One turn or mirror swaps these rows in pairs. Which row does each one swap with?
The rows were stretched afterwards, more along some directions than others.
mumo: [ -1  24  22  -4  28  18   5  -8  -8 -33  21 -10 -11 -11  -4  11  16  31]
lisem: [  7   4  19  28   9  37  -3  18  -2  22 -12  23 -20 -36  -1 -13 -26  58]
Sezik: [ 16  17  -1 -11  12 -11  13  19  -7   1  22  38   5 -24 -33 -19  -4 -40]
vafe: [  0  -5  25  13 -35  12   7 -30 -12  22 -45  22  -6 -16  -8 -35 -21  26]
Sula: [ 22   5 -31 -20  21   2  -3  26   7 -19  38  17 -13  -9 -30  18  18 -10]
rezeg: [ 23  25  20  10  -5  14  26  14  12  16   6  19 -20 -46 -49  -6 -13 -11]
mozo: [ 22 -13   9   2 -15 -32  21  34  -3   7   0  12   9 -35 -17  -5  -9 -36]
dudab: [ 17   4 -18   6  13 -27  -2  16 -14 -10   5  29 -22 -14 -47 -15  11 -53]
rami: [  1 -34 -16  30  23  -6  10   2   8   4  23 -14 -15  26  -2  13  -6   5]
Tedev: [  4  16   5   8  42  11  16  17  -6 -27  21  16 -25 -20  -7 -12   2  -2]
tes: [ -1  -8  -1 -32  -3 -12 -15 -32 -23 -19  -7  -5  21  35   9  15   4 -14]
bof: [  3  11   1 -10   0   5 -28 -42 -13  -9 -17   7   1   7  -5   6   7  18]
tobob: [-10 -10 -39  19 -13 -14 -16  12  10  -9   6  19   1  19   9 -25  29 -12]
bis: [-25  34   5  10  -7  46 -37   5  18   9 -25 -26  -2 -13 -11 -24 -11  -3]
pag: [ -5  14 -26   6 -14 -19  -8 -36   3  -8   3 -13   2  20   4 -14  18 -24]
sego: [ 26  22 -37 -11  -4 -16  11  -4  17 -22   8  17 -13   1 -31  -6  16 -37]
gamul: [  3 -12   6 -26 -15 -16 -17  -6  -9 -12   6 -34  25  23  28  10   8   0]
subo: [-26  -3  -8   8   1  38 -23 -18  32   6 -12 -23  -4  31   8  16   1   2]
kuvik: [-15  43   9  -2  10   7 -26  -9  10  -9 -13  -6 -19 -34  -9  -9   9 -13]
zafab: [  8  10  15   1  -3   8  10  41   5 -23   9   5  -5 -37 -20 -13  15 -24]
bezil: [-15  28  28  11   4  -4 -18 -21   3  -5   1 -49  13  12  10 -18 -12  -3]
Sura: [-20  26 -22   5  16   7 -37   5  -1  -8 -13 -13  15  -6  24 -10  -9   7]
kadat: [ -5 -13 -10  32  21  16  10  -1   9   4  32 -13  32  19  -3   5 -15   2]
tad: [ 20  -5 -11  24  40  33   5  20  -3   7  38  -5  -1  -7 -30  26 -12  23]
Tur: [ 16   1   8  11 -23   2  16  -6   7  40 -13  -3   7  -4 -21 -14 -31 -26]
nozuf: [ -9   2  17  16 -27  21   2   5 -21  29 -37  18  10 -18  13 -36 -13  12]
gikeb: [  6  -4 -32  29   5   9 -10  15   5   1  15  11  -9 -22  24   1   8  32]
Mil: [-15 -12   0 -21 -14  -7  14   3  -5  10 -13 -20   9  22  -5   2 -12 -40]
Tilo: [-20   5  22 -39  -2  26   6  33   4   1  -5   1  -7  -1 -15  -1   1 -10]
ribug: [ 21  24  -5  42   8  19  30   7  21  28  10   1 -17 -37 -24 -16 -27  34]
Bato: [ 29  11 -13  25   4   7  17 -29  21   9  12 -16  -3  -4  -8  14  -5  53]
bamo: [ 31  35   3   7 -10   5  24  -6  17   7 -23  35 -21 -26 -30 -35  -8   4]
Dus: [ -3   4   9  -8  12   6 -17   0  -3 -48   5 -11  -1  -1  -1  10  19   6]
savu: [ 30   4 -48  20  -1 -14  12 -17  12   6  -1  26 -22  10  -9  -1  -2  -3]
bubiz: [ -8  11  46  21   5  38   0  -2 -10  36 -16  -7  12  -7  -2 -28 -45  44]
kopar: [-21 -35   4  19  -3   5 -13 -25  -3  17 -19 -19   0  42  24   3 -12  12]
vekon: [ -3   3  10 -14  -4 -20 -26  -8 -19  -3 -15  -2  -3   4 -22 -10   8 -35]
tav: [  1  10  26  20 -10  39  -3 -19 -10  38 -43   2   1   1  12 -26 -28  24]
Faku: [ -3  16   4  43  32  30  18  27   9  -7  10   6  -8 -40  -8 -20 -16  20]
fana: [  1   1  16 -17   5   5 -10 -41 -13  -9   7 -48   5  23  24  26  15  29]
rega: [ 13  -4   0  -8 -23 -13 -32 -37   1  -5 -11 -20  16  18  -4  -8  -8  18]
Zited: [ 16  10  18  27  18  44   3   6   3  24 -12  13   2 -10  -2  -3 -42  39]
domol: [  0  16 -31  34   7   3 -11 -25  26 -17   8  -6  -1  14  12  -5   3   2]
laguf: [  1 -12  -5  -6 -29   5   4 -25 -13  35 -33  21   3  25  -3   4 -16 -26]
Puza: [ 26  27  17  27   9   2  35  10  14   3  14  -6 -20 -32 -46 -15 -11   3]
Zaf: [-11  25 -27  -9  -5 -12 -26   3  -4  13 -11  -4   2  11  -5 -29  -7 -27]
sidu: [ -8   2  50  18   6  39  -3 -23   8  18 -22 -18   3   5   4 -11 -35  49]
Kubib: [-21  11 -13 -27  -8   8 -19 -19   4 -12 -11 -21 -19  -5  23  13  14  -3]

Faku is swapped with Sula
rega is swapped with vafe
Tedev is swapped with tad
dudab is swapped with rami
bezil is swapped with laguf

